rotation ticks, each row followed by its count of ticks
The counts run from 0 to 373.
[123 132 118 121  90 140 152  88 114  82 145 151 115 124 128 160 141 132
 111 112 136 138 150 101 136 176 167 152 171 156 101 180  97 127 107 128
 192 179 119 127 146 122 134 107 128  93 158 121 139 146 101 103 134]
321
[160 126 103 152 132 156 107 144  55 149 109  62 128  45 120 105 136 127
 127 110 127 114 147 147 129 150  88 100 166 122 134 127 156 122 126 131
 143 111 162 138 124 181 129 105 110  86 104 121 124 151 114 155 107]
118
[127 117 108 118  63  81 135 141  99 121 131 116 157 110 161 118  77 125
 137 116 131 120 180 155 140 205 132 109 113  88 104 131 151 124 112 142
 128 109 159 154 110 154  84 144  92  99 135  92 121 129 128  91 110]
250
[142 140 128 129 147 128  95 141  70 145 103  95 147  56 139  99  97 122
 159 122 119 125 130 173 127 132  99 106 156  79 124  80 165 103 163 149
 137 116 186 123 124 168 103 154 105 112  90 104 141 146 117 152 129]
268
[155  96 100 164 104 132 133 113 126 106 144 173 120 151 156 151  90 147
 109 139 121 128 158 122 116 139 178 158 166 137 114 143 137 105 110 117
 146 163 161 161 156 152 117 142 165  71 177  88 131 125 103 122 117]
6
[ 90 104 171 107  89  85 153 110 157 115 140 148 117 183 133 151 101 106
 107 102 124 117 174 150 154 136 181 168  83 156 119 158 101 114 121 124
 149 136 150 153 122 111 121 124 140 143 171 111 144 159 141  53 118]
199
[119 118 139 128 148 137 143 108 159 144 123 161 102 170 100 154 113  84
 108 114 131 118 162 142 139  84 174 183 107 155 145 119 103 102 150 118
 120 173 160 136 131 108 163 133 174 160 147  83 158 168 127 107 122]
182
[157 117  90 127 103 131 113 129 112 105 126 128 127 111  88 153  92  91
 151 107 133 143 181 140 120 156 129 123 153  94 128  98 126 148 127 136
 161 198 169 134 127 170 130 167 116 117 125  69 154 156  85 136 117]
288
[129 142 123 163 149 173 144  82 155 111  89 176 100 143 132 155 148 114
 123 131 123 141 115 117 135  75 169 181 118 163 110 108 111  94 123 114
 112 175 147 153 167  77 119 180 175 120 144  92 141 136 146 136 141]
21
[103 158 128 141 126 104 112 127 151 183 111 167 114 156 152 125 115 121
 136 157 112 111 123 139 150 104 181 154  96 148 142 105 127 118 178  87
  94 120 155 178 152 115 106 122 150 163 121 151 170 136 135 125 128]
202
[145 123 104 127 158 154 156 100 123 198  73 140 129  97 157 119 137 110
 150 144 114 121 121 185 147 103 132 164 103 146 125  81 137  96 146 139
  82  89 154 133 152  81 110 115 161 155  93 116 142 130 183 104 106]
225
[ 98 144 164 124 150  85 133 104 129 177  99 149  94 126 195 115  86 135
 142 121 124 107 113 122 150  98 157 150 105 107 154 119 115  80 194 137
 116 145 143 128 148  95 110 125 118 170  98 120 180 156 141 105 145]
363
[ 90 162 168 148 140 132  69 134 135 152 129 136 103 132  91 125  94  99
 113 117 140 108 129 117 127  89 155 144 138 148 148 124 113  88 140 117
 159 166 173 148 154 178 157 145 137 128 140 107 170 158  58 168 141]
162
[128 134 109 128  82 122 119 108 101  86 168 150 123 129 124 171  97 130
 129 124 140 142 169 126 123 176 168 133 168 115 114 179 123 140 133 114
 191 177 151 143 141 169 124 129 121  84 147 101 145 148  95 116 122]
305
[ 78 128 187 144 128 103  92 106 152 115 143 120 101 136 124 106 148 131
  99 134 117  86 131  91 169 106 165 154 107 156 139 170 114 135 162  83
 161 158 139 147 166 121 112 107 116 129 143 183 191 147 143 110 172]
180
[ 82 142 116 138  83 106 142 138 136 159 120 115 148 131 154 105 146 143
 124 137 119  98 141 126 157 173 135 143  87 173 119 138 150 111  86 119
 106  69 117 219 134 116  91 117 123 105 153 151 140 118 145 109 118]
223
[ 91 149 128 153 114 141 103 115 168 129 112 169 119 155 104 145 116  89
 109  97 131 126 152 103 121  83 156 158 101 148 128 121 118  83 121 120
 109 169 164 172 154 128 125 179 160 118 175  81 161 139  78 150 139]
17
[125 125 106 124  92 124 107 120 119 124 102  85 122 122 176 130 151 109
 179 158 124 137 170 136 152 161 146 118  71 116 131 146 165 190 137  71
 106  93 149 149 133 106 118 141  88 128 120 128 103 115 187 128 147]
258
[128  96 154 135 139 124 135 108 147 102 129 110 110 122  78 142 152 120
 100  87 130 111 171  98 167 136 124 156 144 165 134 151 101 139 130 119
 191 214 116 119 129 136 149  94 123 145 136 115 172 173 117  96 139]
326
[ 67 168 108  79 109 138 160 132 140 168 100 145 151 139 109 156 120  69
 145  99 138 124 161 165 137 142 132 138  71 152 102  87 112 102 118 139
  95 109 141 146 116 105 114 163 125 165 142  75 134 148 113 100 118]
72
[128 153  93 101 115 133 106 120 103 181  86 117 119 120 173 139 134  99
 191 140 121 140 156 167 141 135 156 118  90 116 127 103 152 159 168  99
  86  87 167 140 123 103 135 118 130 174  90 112 107 146 179 128 110]
92
[120 138  99  99  95  95 172  95 137 109 100 153 145 122 170 139 103 124
 165 124 119 131 150 158 158 171 162 150 107 112 112 116 103 138 153 134
 138 141 140 126 131  78  59 130 118 164 123 142 158 131 181  60 143]
65
[122 124 165 127 142 130 159  95 136 124  96 127  87  76 121 119 141 138
 109  85 119  97 111 108 167 113 122 177 142 163 132 144  76  88 125 155
 169 191 102  99 139 107 125  90 132 141 121 122 191 159 131  90 138]
342
[108  89 148 148 111  80 141 125 129 150 142 110 130 112 137 104  90 156
  63 102 114  68 145 129 166 147 131 156 135 150 134 173 138  79 104 147
 135 130 124 166 126 173 101  76 127  95 143 125 162 169 123  86 109]
361
[105 142 160 143 112 117  72 128  80 104 174 118 120 112 161 125  81 135
 138 122 143 127 147 127 111 148 172 115 159 107 119 172 142 114 156 118
 176 122 169 138 158 176 124 132  92  70 147 109 126 164  94 144 143]
140
[130 115 163 161 156 169  93 113 101 102 136 106  91 117 174 113 161 155
 124 159 125 118 110 108 141  97 162 153 140 177 131 160 152 123 133  81
 137 109 162 152 183 111 126 116 147  74 140 140 120 140 169 123 142]
3
[136  90 141 146 138 121 154 104 158 116 136 128 120 119  63 139 109 121
  76  97 128  94 161 127 166 124 131 173 136 147 140 130 101 104 130 145
 160 209 143 137 138 153 138 120 152 125 152 105 185 173 115  93 115]
177
[131 121 142 175 162 146 119 128 106 139 128 137 138  95 111  96 113 135
  76 146 118  96 115 145 143  79 137 165 158 163 125  91 140  64 115 119
 124 118 165 174 172 156 104 126 173  90 124 137 174 123 117 128 109]
24
[110 107 148 128 130 122 137 106 156 143 132 141 113 165 145 137 135 125
 134 157 107 108 147 138 173 118 187 165  73 176 136 141 117 145 148  89
 104 109 156 148 156  84 124 105 150 145 145 151 133 127 195  82 122]
203
[134 132 131 140 136 108 120 120  89 145 148 162 106 131 178 121  91 151
 120 142 122 111 124 155 133 137 197 149 166 141 133 145 122  84 177 104
 150 124 169 161 166 139 126  82 151 117 108 147 167 149 121 103 117]
340
[152 148 100 141 104 156  83 131  67 112 150 134 127 102 139 140 126 140
 152 162 136 127 133 142 110 160 172 117 178 132 120 151 147 144 152  75
 171 114 175 165 152 171 113 100 133  89 125 148 138 125 123 147 124]
301
[141 121  96 119 141 146 164  89 103 130  52  86 143  40 134 108 148 130
 155 106 119 121 136 137 160 142  85 130 120 106 131  95 118 124 115 178
 107 160 113 114 119  96  85 148 110 129 104  91 149 141 155 118 132]
248
[127 146  87 145 140 203 122 111 100 113 101 105 125  91  77 142 169  94
 130 112 146 133 136 117 121 128 122 127 173 170 101 118 110 119  79 130
 156 173 124 135 140 143 159 154 141  92 140  82 132 154  97 160 117]
299
[116 107 155 147 137 137  79 107 138  98 141 107  76 154 130 137 146 134
 121 148 127 114 147 104 168 121 167 157 114 149 156 176 139 173 155  59
 155 158 158 141 166 124 160 112 129 128 149 146 149 164 167 116 150]
164
[ 79 145 176 118 105  80 118 128 120 134 107  73 133  90 162  91 136 140
 132 119 124  92 138 130 176 155 126 115  78 129 131 138 145 120 147 132
 111  82 128 154 117 106  73 122  75 120 131 157 140 134 157 106 150]
235
[132 153  93 159 120 171  78 156 105 136 107  70 137  79  89 100 192 121
 143 150 134 116 136 138 141 148 110 105 142 136 140 109 165 158 110  86
 114 101 158 175 153 158 132 132 113  97 112 135 141 139 129 177 130]
279
[105 124 106 122 109 144 159 109 137 181  98 173 125 151 179 137 100 109
 123 123 142 126 134 143 122 118 168 166 100 163 105 137 111  61  95 145
  76 120 141 162 142  95 128 148 161 123 163  75 121 142 123 105  99]
371
[116 153 138 166 102 128  90 137 159 121 147 149 124 179 134 131 111 132
 108 149 133 114 148 104 130 129 186 153 113 167 123 147 156 117 127  82
 115 124 161 212 161 153 110 153 149  83 168 131 148 127 107 131 132]
18
